0: np.array([90., 97., 170., 159., 90., 174., 156., 82., 108., 73., 174., 116., 149.])
1: np.array([106., 146., 140., 118., 167., 98., 86., 184., 193., 103., 137., 162., 37.])
2: np.array([116., 178., 151., 135., 139., 49., 43., 160., 220., 189., 119., 159., 142.])
3: np.array([184., 99., 150., 130., 121., 133., 196., 119., 68., 125., 172., 101., 165.])
4: np.array([133., 153., 100., 182., 150., 117., 89., 117., 98., 111., 97., 78., 127.])
5: np.array([157., 132., 123., 184., 127., 95., 25., 165., 115., 172., 94., 146., 164.])
6: np.array([93., 87., 126., 164., 91., 143., 181., 150., 55., 45., 147., 79., 96.])
7: np.array([65., 113., 113., 107., 114., 192., 149., 118., 122., 53., 125., 89., 101.])
8: np.array([163., 140., 115., 183., 120., 91., 50., 153., 116., 171., 90., 141., 160.])
9: np.array([125., 169., 96., 127., 107., 159., 124., 109., 99., 119., 87., 152., 112.])

np.array([52., 107., 119., 44., 109., 163., 192., 110., 106., 106., 126., 116., 117.]) 7
np.array([185., 160., 123., 73., 164., 124., 123., 97., 179., 147., 125., 138., 137.]) 9
np.array([120., 127., 111., 101., 110., 137., 174., 167., 129., 132., 110., 113., 85.]) 9
np.array([165., 176., 114., 76., 168., 128., 124., 116., 180., 161., 111., 134., 147.]) 9
np.array([152., 182., 131., 146., 98., 35., 83., 175., 224., 210., 164., 150., 146.]) 2
np.array([123., 156., 128., 88., 111., 84., 74., 141., 171., 234., 111., 167., 110.]) 2
np.array([155., 115., 147., 132., 121., 137., 231., 105., 73., 147., 181., 123., 137.]) 3
np.array([99., 117., 151., 109., 126., 94., 164., 124., 141., 177., 138., 104., 133.]) 3
np.array([121., 111., 145., 149., 166., 137., 154., 113., 116., 83., 165., 75., 124.]) 0
np.array([160., 155., 165., 198., 124., 80., 96., 194., 184., 118., 194., 151., 69.]) 1
np.array([103., 130., 125., 174., 147., 110., 70., 116., 151., 130., 128., 139., 108.]) 4
np.array([121., 145., 118., 169., 146., 119., 103., 136., 93., 113., 101., 102., 134.]) 4
np.array([101., 165., 152., 142., 137., 53., 17., 150., 200., 176., 106., 170., 116.]) 2
np.array([144., 131., 117., 130., 145., 134., 131., 125., 189., 118., 139., 146., 175.]) 9
np.array([87., 155., 155., 142., 113., 52., 13., 157., 204., 175., 92., 176., 119.]) 2
np.array([118., 169., 77., 109., 150., 139., 134., 92., 120., 121., 100., 115., 114.]) 9
